The rows of X fall into several groups, and each row is roughly a mix of its group's hidden directions.
X (167 x 11):
[[ 19 -10   8 -22 -14   8  -8  -9  11   4  10]
 [ -7 -15   3  17   4   7 -31   1   4   0  -8]
 [ -1   7  11   4 -29  -8 -18 -10  -7  -9  -7]
 [-11 -26   4   9  -6   5 -24   5   4   6  -6]
 [ -3  17  19   5 -20  10  -6  11  12 -14  -1]
 [  4 -24 -12  -9   1   3 -13 -15  -8  16 -13]
 [ 22  -6  -7  13   8 -20 -20  -6   1  -4  -1]
 [  3  -5  24 -11   0  -1  20 -15  11 -11   9]
 [  5   3  -1   9 -23  -1   7  17  24   7   0]
 [  6  18  13   1  17   4  20  -2  -8   4  18]
 [ -4  -3  11  18  18  17   7 -20  -7  -3  -9]
 [  8 -11 -21 -10  18   0   4 -10 -14  16   5]
 [ 11 -14 -13   4  28   3  -1  14   1  -8 -11]
 [  2  11  -6  -1   2   2  -3  17  23 -12  23]
 [  3  -7  16 -15   1  -4 -14   7  19 -18  13]
 [-18   3  -9 -13  -7   9   1  20   3 -22  -6]
 [ 26  18  -4   6  12   2   3   6 -17   9   7]
 [  3 -23  -3 -11   7  -8  11   1 -18 -19  -8]
 [ 13   4 -19 -11   0  13   6  15  14  18   6]
 [  0   0  17   6 -11   3  -4  13  32   1  -2]
 [ 21 -21 -10   5   2  -7 -12   1  13 -15  -8]
 [  2   9  -1   4  21  -9  23 -16 -11   5   8]
 [ -2 -13 -18  12 -15 -12 -24  -2   8  -3   2]
 [-19   0 -17   3  -1 -20  13  18   4   9  -6]
 [  0   5  12  -4 -29   0  -6  14  17  -5  10]
 [  3 -12  -4 -13   8   7   6  21  24   9   7]
 [ 14   6 -21   9  23 -11  -5 -14   1   1  -4]
 [  1 -15  16  24  -9   6  -8  -4 -15  -8  -8]
 [  0 -17  17  17 -17   0 -14   7  14   0  -4]
 [  1 -14 -18  -1 -20 -16  -8  -8 -13  -3 -13]
 [  5 -16 -15 -25   9   3   2 -20  -1   2  -1]
 [ 15  -4  -3  -6 -10  -7 -25 -17  16   2  -7]
 [  7  11  17   6 -17  -1 -15  -1   7 -20  13]
 [  7   6  11 -12  -8   8  24   4 -23  -7  -3]
 [ -8  -1  17   9 -27   1 -11  19  -4   1   0]
 [  2   2 -23  13 -24   3   5   8   7  -5  13]
 [  4  -8 -14 -17   1  16   5  -4 -24  14  -5]
 [-10  14   3  17  14   0  18  -8 -22   0   0]
 [  2 -11 -24  10 -10  18   6   1  14  -6  12]
 [ 28  11  11   2  14  11 -11   5  -4 -10   6]
 [ -4  -9 -11  -2  -6   4  -6  33  -8 -12  -8]
 [ -5  14  -8   4 -28  -4   7  17   8   2  12]
 [ -9   5  16   4   0  23  -8  17  -2   6 -19]
 [-19  -6 -21   6 -12 -10  -7 -10  -4  -2 -19]
 [ 11 -15  16  -4  20 -17  -2  -6  -6 -11 -11]
 [-23  -7  22   8   0   8   5   3   9   8 -16]
 [ 22  -6 -13 -12   6   7 -18  12  10  -9   9]
 [  1  10   4 -13   7 -13 -18   5 -28  -4   3]
 [  4  18   8   2 -18 -23   2  17  12   0   3]
 [ -3  10 -22 -21   8  -5  -8  -9  11 -12  11]
 [  5  14   6   5 -18 -18   4  -5  18 -17   8]
 [ -9  -6   6 -11  -8 -13  14  20  10 -20   8]
 [-12   4  21   9  16  21  14   1  -7   2   0]
 [ -5  -1  10  -7  -7  -2   3 -30  11  18   8]
 [ -5   6   8 -22 -19   5 -11 -14   2   4 -18]
 [ -3  -1  11   8  30  -3  14  15 -11  -1   1]
 [ 10 -10 -15  -4 -16   3 -14 -10  23   1  11]
 [ 12  10  -8  12   2 -10   4 -30  -5  -6 -11]
 [  7  -4 -16  -6 -10  13 -10  17  23  -3 -11]
 [ -5  -3  -3  -2   3  24  21   4  18   5  14]
 [ 25   6   3  -1   2  25   0   7  -6 -13  10]
 [ -2  27  17   3 -11  14  15  -2  -6   4   9]
 [  4  -6 -22   1  -5  -7  14  20 -13 -15  -6]
 [ -3 -14   9   4  -3   6  30  -5  12  12  -8]
 [ -1 -15   1  -1  22  -5   5  19 -22  -3   5]
 [ -7  -2  -8  -2   3  17 -26  17 -14   6   3]
 [  6  30  14   5   7   9  19  -3   2   2  -2]
 [ -1  -8  -6   2 -14  28 -14 -16   6   5  -9]
 [ -4 -20  -9 -23  -3  -6  12   4  -3  13  15]
 [ 14  18  12  26   3   2  -7  -3   2 -14   3]
 [-26 -10   2  -5  -3 -20  19  -5  -2   4  -6]
 [  5  -5  -8 -21  -3 -18  -2 -17  19  -5  -9]
 [ -4  16  24  10  17   3  18   0   3  -8   5]
 [ 15  -3  16  17   1 -15  -9  17  11 -10  -8]
 [ 25   8 -18   2  11 -12  -4 -16   5   0  -9]
 [-15 -12 -11 -19   4  26   5   6  -5   1  -4]
 [ -2  23  10   7   4   1   3 -15  19   3  18]
 [ 25  10  13  14 -14  13   1   5   6   3  12]
 [-11   4  10  -8 -14   7 -10 -22  23  -2  -3]
 [ 17  -8   8 -13  17   4  -9  14  17  -6  13]
 [ -3   1  -5 -32   0   1  -1  -8  -2  -1 -23]
 [  9 -14  20   6  20 -10 -13 -15  -5  -1   4]
 [ -8 -18  -3   6   1  -4   0  11 -11  21 -23]
 [-17  21   2  -7  -5   9  19  10  -7   3 -15]
 [ 10   5  11  22  -6  -4 -10   7   1  24  12]
 [ -8   6  -8 -22 -13  11   6   1  -1  -4 -26]
 [ 31  -9   1 -18   6  -1   3 -10  -1   2  13]
 [  3   4   9 -11  15   1 -11  14  29  -8   0]
 [ -2  -8 -11  18  20  25   4  -8   1   2   0]
 [  8  -1  -3  28  17  11 -15  -2  -8   2 -10]
 [  7   0  -7 -19  -2 -25   2  15 -13  -8 -12]
 [ 12 -17   5 -14   1   2 -15  -7  21  -8 -15]
 [  6 -16  13 -24 -21   1   7   0  -3 -10  -6]
 [ -6   2  -8  23  -5 -16  15  -2  -8  10 -18]
 [ -8 -16   7  -1  21  -8 -15  -4 -19  -5 -11]
 [ -5  14   9  11  27   2  -1   9   1  17  12]
 [-11  -1 -10  -2  21 -16  19  -3  -2 -19  -3]
 [ 14   3   2 -16  -4 -25 -18  -3  14   4   1]
 [ -4  13  -7  25 -24  11   3   7   4   0   4]
 [  1   5  13  16   6  10  -9   1   7 -23  19]
 [ 17   6 -24 -20 -12  -9  -3   2   6   8   7]
 [  2  -9  -9  -4 -18   7  -6  13  23 -19  -2]
 [ 12   6 -20  11  12 -12  -4   6  23  -7   3]
 [ 15  16   5   6  20 -16  -8  -2   4  -3  19]
 [-13   6  -6   7  23   8 -20   0  12  10  11]
 [  8  -1  20  12   0  -8  10 -10 -28   4  -3]
 [  5 -13  -8 -21  -1  -9  -2  13  16 -17  11]
 [  5  26  -2  -9  10  13  12  -8   2 -19   6]
 [  1 -12 -12  -6   7  -1  11   1 -22  25   6]
 [-10 -17 -12 -14   1  -4  15  -1 -15  20   6]
 [  0 -15  -9  21  -1  16   2  18   2  -3  17]
 [  1  20  -2  24 -16  11  12 -10  -6  -1  -2]
 [  7   5   7 -28  20 -12   3   2  -2   9 -11]
 [ -5  21 -10   3  -2  -2  16 -24  -2 -11   9]
 [ 21  -6  14 -22   4 -10 -15  -8   3  -8  -2]
 [  9  -2  14  -6 -17   8  15   5  -5 -11 -24]
 [-16  13   6  -3  19  -1  -1  -7  -2  20 -19]
 [  9  12  17  13   3 -11   0  -3  14 -25  -3]
 [ -3   0   9  16   3 -11   8 -19  -7  26   4]
 [ -5  31   9  13   1   8   4   3   6 -16   1]
 [  0  -3 -10 -26  -1   0 -11 -21   6  11  12]
 [-17   7 -12  -9   2  18 -20   9 -11  -3  13]
 [ -5   8 -11 -15   0 -22  14  -7  19 -10   6]
 [  9  12  -2 -21  -7  26  -3  -8  -1 -13  -4]
 [  8  -5 -18 -20  -8  -8 -17   2   6   3 -19]
 [ 17  13 -16  -6  -8  -2 -18 -18 -10   3  -9]
 [  3  13  15  26   8 -15  13   0  -6   4   4]
 [  7  -6  -1 -16  -3  -3  -1  14  13 -31  -1]
 [ 21  11  -5   3 -17 -16   0   3  17 -11   9]
 [ 13   7   2   7  -6  21 -14  -9 -16  16 -12]
 [ 11   0   9   2 -10   1   1   0  -7 -25 -26]
 [ 25  14  -4   6   0 -26  -3   5  -4   3  -6]
 [ 12 -19 -15  -5   7 -12   6  20   7 -13   8]
 [ -5   3  17 -20  12   8  -8 -15   3   7 -19]
 [ 18  18  12   9   8 -24  -3  -8  -6  -5  -5]
 [ -5  -8  27 -12  -9  20   7   6  -4   3  11]
 [ 13 -25  -9  -3  -3 -10  -1  -9  12 -11  18]
 [  3  -9   3 -13 -20   7 -13 -13  24   2   6]
 [ 18 -12   4  10   8 -10 -15 -23   3   9  -8]
 [  1  -6  15  10   4  -8 -17  -2  -5 -11 -27]
 [ -9  14 -18  17 -17  -2   3  16  -4  13  -4]
 [ 15  26 -10   7  -2  -3  -1 -18   1 -13  11]
 [  4  -8  -1  25   1  14 -24  -1  -5  -8   8]
 [  7 -19   4  16  16  -5   9  -7 -15 -18  -7]
 [  2  16 -12  -4 -19  -1  -8   8  -7  -1 -26]
 [ -1  22   1  -5   7  -3   0   5  25 -13 -15]
 [ 24  -4  -8  10 -25   5  -3  -2 -12  -3   9]
 [  6   2   9  14   8   1 -17 -14  15  14  19]
 [ -8  20  -8  13 -16  16  -1 -15   6  12   5]
 [ -8  13  22   5  15  -8   5   6  23  -7  -2]
 [-23  15  -3  10  16  -8  12 -14 -11   2  -4]
 [  4  -6  17 -18   7 -11 -10 -21  -6  -1 -15]
 [-21  -7   5   3 -14  -5  20  -7  20  -8   1]
 [ 17   0  11  25   7  -5 -12  15   8 -10   5]
 [  1  -7 -12   5  -1   2   9  26  21  16  -2]
 [-15   4  -1  -1  -6  -1  11  26  -4 -23  -6]
 [-27  -7  -8 -15   0  -4   7 -18  12  -5  -6]
 [  4 -12  13 -19 -13  11   8  14  13  12  -6]
 [  5  15  13  15   4  -6  -3   2  12 -27  -8]
 [  7   2  16 -11 -10  10  18   4  -5  -7 -24]
 [-15  17 -21  11 -22   5  -6  -1   3  -2   3]
 [ -6 -17 -17   2  13 -12   8   5 -15  21   5]
 [ 13   0 -10  -8   3 -26  10 -14  15   0 -11]
 [  3  -2  -4  10   6 -10   7  33 -11 -13   0]
 [ -2  -6   0 -34  -5  -5   5  -3   4  -7 -17]
 [-14  -9  -7   6  -5  -5   1  17  -6  28  12]
 [ 10   4  -8 -12  -3  30  10   9   1 -12   8]]

In each list below, two rows fit none of the groups, and each other row fits one group, some only roughly. Which are they? Name them in the order they come.
    K_155: [ 31  10   7  -4  -4  13  -5 -15  -9   3   2]
    K_293: [ -4   0 -22 -17  11  25   6   2  -8  -1   6]
    K_739: [ -7  -7  13   8 -18   5   2   4 -20  11 -20]
    K_78: [  3  -8  19 -13  -6 -16  15   8  12  15   9]
    K_515: [ -5 -14 -14  13 -13 -25   0   0  -7  13  -4]
    K_400: [ -1 -23 -12   2 -20  22  -4   4  -6  -2   4]
    K_526: [  8 -12  -6   6  -1   7   6 -24  18  16  12]
    K_298: [ 16 -13   3 -25  -3  -5  14   8  -3 -10  14]
    K_656: [ -8  -4  11 -27  -5 -10  12  15  -6  13  -4]
    K_904: [  5   1  17  15  15 -11  17  11  12  -9 -13]
    K_95: [ 12  14 -18  16 -12 -13  -8   7 -12  -6 -11]
    K_727: [  7   2  -5   9  12  12 -11 -15  29   5   6]
 => K_515, K_526
    K_984: [  8   2 -12  21 -20   7 -14  -4   7  11  12]
    K_129: [  1  19  11  -8  -7  12   6   6 -24   7 -15]
    K_728: [-3 -9  9 15 22  9 16 17 10  0  8]
    K_234: [ 30  -5  12  -7   3  -9   2 -11  18  -5  -4]
    K_647: [ -4 -24 -11   3  21  -9   1  12  -2 -15   7]
    K_274: [  7  20   1  13   5  -7 -25   6  -3  17  -2]
    K_871: [-18  -3   4  20 -13   3  -6   4  21 -12  -9]
    K_208: [  1 -12  -3 -15   6  -4   1 -30   9  -8 -12]
    K_908: [ 26  -3  16 -11  -6  -1  -3 -17  12  -9   3]
    K_761: [-15  -2   2  -7  -3 -26   3  -3 -21   1 -14]
 => K_129, K_647
    K_138: [  6 -24 -15  -7   1   2  -1 -17  -3 -12  18]
    K_235: [-14   4 -11  15   4  -1 -23  -1 -19 -10  -7]
    K_902: [ -9 -13   8   0 -13  20  16  12   8 -14 -11]
    K_488: [10 -6 23  9 11  7 -6 15 12 -1 18]
    K_934: [ 17  -1   9 -20  12   1 -16   7   1   2 -21]
    K_583: [ -4   0   9  15  -9 -14 -15  25  11  -8   4]
    K_798: [-16   5  -4 -11  -6   4  -8   3  27 -19   3]
    K_242: [ 9 -4  6 -4 -1 18 -5 29 -3 17 -1]
    K_930: [ -7  24  -5 -17  -8   6  -6 -19   1  13  -7]
    K_943: [-32  -9   1 -13   6   4   2  16  -1   3   9]
    K_103: [  3 -28  -9 -13 -10   3  -3 -18  -1 -13   2]
    K_232: [ 10  13  -3   5  14   3   7 -10  -2  19  24]
    K_747: [  9  15 -12  -4   1   0   3  26 -18 -11  -6]
    K_765: [  5  -2  17   2  12  12  11 -13  -3  -4  27]
 => K_747, K_765
    K_800: [-15  -8  14  14 -13 -10  11   4 -17  13 -12]
    K_862: [ 27   2  -8   5   1  20 -15 -12   3   7  -6]
    K_763: [  3  -6 -24 -17   8  -2  21   9  -9   8   4]
    K_767: [  0   3  18 -14  -7  -5  28  -7  -8 -13   1]
    K_994: [-33  13   5  -6   3  12   8   3   1  -7  -6]
    K_671: [ 25   7  25  11   1  -9   3 -10   2  -2   5]
    K_639: [ 15  14   6  22 -10 -12  10 -12  10 -12   1]
    K_971: [  1 -10   0 -13  24 -21   4  14  -7   8  -6]
    K_617: [  7  18   7 -11  -1  -8 -18 -10  13   9 -20]
    K_654: [  9   7  23  -9 -21  -8  14   2  10  -5   8]
    K_575: [ 31   6  16   6   2   3   1 -15 -11   1  -2]
 => K_763, K_994
    K_745: [-14  12 -10   7  21 -14   8   8  11 -10  13]
    K_968: [ 13   4  10  -8 -10  16 -10   5  -1 -26 -12]
    K_166: [ 11  21 -21   2  -6  -1   6   2  18   0  16]
    K_981: [  9   4  -2 -21  20  -4  21  12  -5   4 -10]
    K_698: [ -7 -13  13  12   7  15  -3 -25   1   5  13]
    K_572: [ 5 -2 17 15  4  8  9 25 -9 15  4]
    K_239: [  5   1  -5   2  21  -3   5 -30  -4 -14   3]
    K_122: [  9 -17   8  13   9  -2  -1 -22 -20 -10   1]
    K_260: [-10  20  26  -1  14  -8  12   0   0   7  -6]
    K_157: [-16   3  -1 -12  -5   2  -8 -14  -4   4 -30]
    K_735: [  3  13   3   0  21 -18  11  -3 -13 -12  15]
 => K_981, K_157
    K_657: [ -7   4 -29  -4  -4   9   6   0  -2  21 -12]
    K_388: [-25  13  -2  11   1   3   7  -4 -19 -12 -11]
    K_672: [-12 -14  -5   2 -17 -19   3 -13 -14  15  -7]
    K_278: [  8 -23 -15   1 -10   2 -11 -21  -8  -4   9]
    K_682: [ 12 -18   4  17   4 -14 -14  -6  -2   0 -21]
    K_250: [ 24   5   0  -5  14 -15   3 -15   9  15   7]
    K_624: [ 16 -14 -17   0  -9 -10 -12   2 -10 -17 -14]
    K_128: [-17  -3  16  -2   7   6  19  15 -19   0   8]
    K_564: [-22 -14  12   7  17  -9  10   0  -2 -17  -2]
    K_912: [26  5 20 16 -7 -1 -9 -3 -6  9 -6]
 => K_388, K_250
    K_141: [ 19  20  -7 -12   0 -16   2   1   7  12  17]
    K_615: [ -3 -18  13   7 -14  -1  -3   9  16  16  16]
    K_391: [  9 -11  12   3  -8   8  -5  -1 -25 -11 -19]
    K_802: [-12 -18   2  18  19 -13  14   5  -8   2   4]
    K_463: [-27  11   3   0  -7 -10  20   4  -3 -11  10]
    K_25: [  4  21   2  -5   8   0   0  30   5 -11  -8]
    K_907: [  3  21  11  -7 -22 -11   1 -14  -4 -10  11]
    K_975: [  1   3   3  10 -22 -10  -7  -6  24 -17  -2]
    K_66: [-19  -5  -6   7  -2  -5  -5   5  25  12  19]
    K_427: [-13   8  10  14 -22 -16   6   3   9 -14   6]
    K_852: [-20   7  -2  13 -19  14  -9   5 -16   8  -1]
    K_386: [ -8  14   3  10   4 -29   1  -4  19   0   7]
 => K_802, K_25
    K_609: [ -9  11 -11  11   8  19  16  21   2   6   3]
    K_273: [ -7  23   5   3 -18 -10   1  19  -2  -7  14]
    K_860: [ 19  18  -6 -18  -7   5  14  -3 -11   4 -15]
    K_252: [-10 -11  17  -5  12 -13 -17   1   1  12 -19]
    K_753: [  1  14  -5  11  11  27   4  -2  -8 -16  11]
    K_468: [-15  -5  10  19  20  13   6  -2  -5 -12  12]
    K_429: [  6 -18 -26 -13  -2  -2  10   1 -11  15   0]
    K_749: [ -1 -23   1   5  31   1   6  -4   2   4  -9]
    K_542: [ 0 -8 14 24  5 -2  8 24 -5 -5 10]
    K_165: [-10  -6   8  14   7  29  -1  -6 -15   9  -2]
    K_507: [ 19 -11   0  21  11  -8 -19   6   0  10  -5]
    K_847: [-19  -5  -5  -4  -5   6  14  26   4  12 -13]
 => K_429, K_847
    K_352: [-3  5  8 14  3 16  4  8 10  9 29]
    K_719: [ 10  -8  21  20   6  -2  -1   5  11 -20   8]
    K_785: [ -4  15  10  -5  -9  -7  10  23   1 -10 -21]
    K_655: [  0   9  10   5   3  15  20  -5 -17  20  10]
    K_778: [  0 -14   1  21  11 -16  -3  -1   2  16  19]
    K_718: [-21   5   6  14  -7   4  -8 -17   0   2 -23]
    K_888: [  2  19   3   7 -10  19 -23   3   6 -10 -11]
    K_929: [ 13  -9 -10   6   5  -9 -17  -9 -15  14  19]
    K_764: [ 12  11   2 -22  -4  15  17 -16  -5  -2   8]
    K_453: [  1 -11  21  -5 -21   0  -1  -9  -4  -9 -21]
    K_140: [ -3   0   4   0  11 -13   6  14   1   8  32]
    K_205: [-13  17 -20  -8   5  23   2   4  -4   8  10]
    K_51: [ -2  -3   4 -29  -7   4  -4   7  20 -15   1]
 => K_778, K_51
    K_342: [ 14   7 -14  16  -3 -14 -21  12 -12   2  -4]
    K_715: [ 12  12  18   2  -5  -9   0 -19  -6 -16 -16]
    K_756: [ -7   7 -18 -25 -11   9  10 -13   9  -2  -8]
    K_188: [ 19 -16   2   4  27   5   7   1   7  11  -6]
    K_535: [-18 -14 -10   7  -3 -13 -13  17  15   8   6]
    K_288: [-11  11 -13   4   6   6  13  22 -11   9  16]
    K_858: [-2 -2 17 19 -8 22 15  0 -9 -9  7]
    K_665: [  0  -9   8 -23 -13   7  11 -21  12   5  -4]
    K_479: [-11   7  17 -10   3   1 -12   0  17 -18 -18]
    K_438: [-14   8 -15   3 -25  13  12  -3   7   9  -9]
    K_543: [  0  22   8   4  13  -1  -2   8  27 -10   5]
    K_413: [22  6 -3  2 17 -4  7 -2 -4 16 21]
    K_210: [-23 -11  -5 -26  -9   1  10   5   6  -3   8]
    K_533: [-15   1   7 -21  17  19   7  13   2  10  -3]
 => K_715, K_479
